In the rows, 128 means zero.
Each named move below is a turn or a mirror, shown by a few rows before and after it. Which moves, in which order, take the first row of each later pair to the second? The first pair is answered.
X (before |-> after):
[136 140 145 104 182 106 145 135 133 109 160 115 115 186 112 147 139 145
 104 107 128 180  91 137] |-> [120 151 121 137 166  85 128 114 171 177 140 158 120 116  88 107 108  91
  94 111 159 135 150 131]
[162 143 169 129 167  82  77 119 183  54  95 111 173 122 177 136 134  85
  69 119 135 179  89 150] |-> [153 149 161 138 162  71  71 107 198  80  88 127 174  96 165 119 122  69
  67 120 144 163 110 141]
[124 132 153 117 146  95  97 146 165  84 106 145 141 124 137 126 131  96
  98 130 143 163 116 154] |-> [120 133 155 115 141  91  94 144 169  88 108 149 139 122 134 125 126  99
  98 126 145 161 118 153]
M (before |-> after):
[120 139 109 126 131  80  84 139 252  83  97 174 154  78  99 123 118  76
  57 131 119 146 118 131] |-> [116 155  78 143 119  97  86 120 251 124 107 160 148  42 114 110 151  73
  69 152 120 126 146 113]
[136 118 140 109 126 121 124 144 123  86 136 113 130 162 129 150 128 150
 121 121 109 164  96 140] |-> [118 113 139 125 117 101 111 143 130 122 117 159 125 144  81 134  73 131
 123 104 131 126 123 136]
[140 140  96  96 111 143 119 148 147 136 107 139 169 124 167  94 161  96
 104 128 118 141 132 130] |-> [143 133 104  91 114 130 119 159 145 118 106 142 165 135 155 102 145  95
  98 121 114 147 112 135]
Z (before |-> after):
[135 119 135  89 131 124 145 149  97  74 131 119 128 182 102 152 119 153
 134 128 100 171  88 130] |-> [149 145 110 104 129 134 143 114 122  94 142  91 138 132 166 126 186 118
 127 171 103 185 120 118]
[119 119 121 175 122 117  99 115 152 156 113 156 134 111  93 101  67 109
 145 129 171  92 138 125] |-> [127  98 145 151 129 113 106 138 135  98 118 148 130 169  86 144  61 142
 142 111 157 120  81 140]
[126 134 111 138 114 139 150 129 118 157 134 107 128 101 130 121 152 141
 150 119 151 121 132 118] |-> [118 126 120 134 114 139 153 140 111 153 131 116 123 117 104 127 128 151
 158 103 152 117 125 125]
Q (before |-> after):
[112 147 109 169 131 109 103  86 143 176 111 149 135  59 101 101 109  80
 143 118 156  95 189  91] |-> [107 127 110 160 122 170 152 106  66 175 144  93 102 126  95 151 144 169
 183 110 127  89 158  78]
[ 80 100 121 146  97 141 165 116  84 175 127 142  93 105  73 129 106 165
 144 106 176  61 129 125] |-> [ 86 124 111 160  96 124 141  98 129 185 115 160 112  61  99  99 119 118
 125 123 189  64 161 132]
[131 118 125 113 128 130 131 136 125 113 142 124 134 150 128 143 126 137
 120 122 135 151 104 131] |-> [130 127 127 118 131 115 116 129 146 118 139 136 140 121 139 129 127 112
 109 131 144 154 118 130]
[156 122 118 151 144 132 106 135 204 132 123 159 168  65 147 110 154  56
  83 146 132 160 154 100] |-> [147  90 125 136 133 203 169 166 101 134 150  94 123 161 129 178 175 175
 141 131  89 154 107  84]
Pairs:
Each pair is 2 to 3 moves apart.
[165 141 111 116 121 122 153 124 123 112 135 101 136 130 149 126 162  89
 104 137 128 151 122 131] |-> [146 133 111 130 108 105 144 124 127 153 124 138 125 105 105 111 112  85
 108 117 145 112 156 118]  X Z
[113 124  89 157 104 202 167 129  44 199 142  84  97 150 118 140 140 192
 189 147 119  81 144  93] |-> [ 94 122  87 168  97 179 155 123  63 230 133 120  95 117 100 116 108 168
 177 138 138  52 175  91]  Z X
[120  97 127 105 107 139 157 153  70 124 121  93 111 149 140 147 122 173
 149 131 127 135 106 131] |-> [131  99 150  98 125  92 122 152 119  84 103 124 135 143 148 134 111 126
 110 122 141 163  89 150]  Q X
[129 165 139 112 102 112 134 112 146 150 119 157 165  89 140  99 116  89
 146 180 118 136 146 121] |-> [132 137 158  87 112 120 150 144 101  97 129 149 152 162 120 144  97 142
 154 155 101 152  90 132]  Z X
[120 107 155 123 131 118 125 138 130 124 101 186 130 141  63 145  60 127
 112  86 144 101 137 136] |-> [166 141 142 113 147 139 127 110 152  80 130 111 151 123 173 138 185 103
  91 152 114 170 124 142]  Z Z
[120 104 191 100 167  65  81 159 135  46  89 156 130 168 107 152  71  93
  99 117 127 155  77 138] |-> [ 97 141 133 154 136  89  91 112 154 181  84 156 121  56 109  85  95  44
 126 153 155  79 192 106]  X M
[143 116 117 105 120 126 129 149  95 102 148 113 127 165 143 137 136 173
 142 152 113 142  95 146] |-> [132 129  93 134 105 146 135 135  94 168 141 122 116 123 121 114 123 166
 164 157 131  97 141 126]  X Q
[133 148 137 119 118  82 102 160 156  61 109 166 159 146 127 132 111 117
 121 154 149 142 106 144] |-> [128 170 100 146 101 118 110 126 155 132 120 142 155  91 153 107 153 100
 144 188 153 107 168 113]  M M
[157 133 151 108 152 101 109 151 147  47 140 123 159 150 149 128 140 133
 105 125 121 186  73 152] |-> [136 136 145 127 136  76  92 141 173 102 116 179 165  99  96  88  77  95
  99 104 155 132 121 148]  X Z
[138 148  99 141 140 130 146 116 129 177 145  80 130  80 188 130 183 116
 135 161 124 131 181 114] |-> [104  93 135 126 134 112 146 172  85 160 125 136 107 159  86 172  72 175
 151  90 130  98 124 123]  Z Z
[156 118 163 104 152  97  96 137 153  55 121 151 142 152 125 139  98 117
  98 109 129 167  78 149] |-> [150 106 169 102 148 114 119 150 119  55 132 136 132 183 106 157 102 155
 114 105 119 164  70 141]  M X
[131 136 140 133 128 158 138 114 137 127 147  72 145 133 157 129 204 105
 137 141 119 158 114 120] |-> [103 113 162 133 126 100 111 142 155 129 114 154 145 139  76 122  93  94
 126  87 151 121 116 135]  M M
[118 133  83 187 116 156 150 127  94 203 114 105 109  95 105 144 118 126
 159 126 142  99 174 107] |-> [163 141 100 158 142 151 144 123 109 115 133  61 138 119 182 165 195 115
 129 153 115 179 116 131]  M M Z
[129 142 142 117 122  91 121 142 151 102 122 156 137 157 102 142  94 152
 120 110 113 123 128 116] |-> [144 156 134 114 131  91 115 126 169  92 130 139 152 135 142 129 136 125
 113 131 107 153 130 119]  Z Z M
